Read these off the array that follows. Counting starts at 1.
1) What is the entry directly below 146?
2) What is the entry in the bottom-left corner?
3) What is the entry just left of 136?
4) What is the entry directly above 134?
5) What is the top-left entry?
6) What is the entry at row 1, column 2?
7) What is the entry just right of 144?
8) What is the entry directly below the smallest entry?
[[146 150 124 138]
 [145 144 113 141]
 [115 112 132 121]
 [140 136 113 137]
 [125 130 134 128]]
1) 145
2) 125
3) 140
4) 113
5) 146
6) 150
7) 113
8) 136

[[133 148 134 120 147 151 117 150]
 [132 137 142 129 130 138 128 132]
 [125 141 123 127 146 138 117 145]
 [128 118 139 136 113 116 135 113]
 [140 137 131 114 129 147 134 134]
 [134 127 129 122 122 132 134 125]]
Rows and columns are numbered from 1.
Which number is the entry just right of the largest entry?
A: 117
The entry directly below 123 is 139
Which number is the entry directly above 145?
A: 132
The bottom entry of the column that holds the largest entry -> 132
Which number is the entry in row 1 and column 2?
A: 148
Which number is the entry in the top-right corner?
A: 150
Which number is the top-left entry?
A: 133
Which number is the entry directly above 139?
A: 123
The top entry of the column that holds the largest entry: 151
Which number is the entry directly below 146?
A: 113
The entry in row 2 and column 1 is 132
The entry just right of 120 -> 147
The entry in row 1 and column 3 is 134
Which number is the entry in the bottom-right corner?
A: 125
The entry in row 2 and column 2 is 137
The entry just right of 123 is 127

[[124 132 126 131 128 117 137 127 121 118 139]
 [108 138 134 149 138 122 123 125 128 136 125]
 [127 121 111 127 133 129 134 136 122 117 144]]
The entry directly below the smallest entry is 127
The third entry on the diagonal from the top-right corner -> 122
Report the entry directly above 133.
Answer: 138
Report the entry directly below 139.
Answer: 125
The entry in the top-right corner: 139
The smallest entry is 108
The first entry in reading order: 124
The entry just left of the largest entry: 134
Report the bottom-right entry.
Answer: 144
The entry just right of 111: 127
The 2nd smallest entry: 111

Read these off the table that follows.
1) The entry just right of the smallest entry?
2) The bottom entry of the column that holds the smallest entry?
3) The entry just left of 142?
4) The top entry of the column that holds the largest entry?
5) The entry directly above 121?
6) The entry directly above 134?
array([[100, 110, 122, 106, 145, 110],
       [156, 144, 142, 134, 121, 149]])
1) 110
2) 156
3) 144
4) 100
5) 145
6) 106

m =
102  107  103  108  148  101
152  155  155  156  103  153
Rows and columns are numbered from 1.
The top-left entry is 102
Report the entry at row 1, column 3.
Answer: 103
The entry in row 1 and column 2 is 107
Report the entry in row 2 and column 1.
Answer: 152

B = [145 132 124 112 133 104 125]
The entry just left of 112?
A: 124
The last entry -> 125
The 1st entry?
A: 145
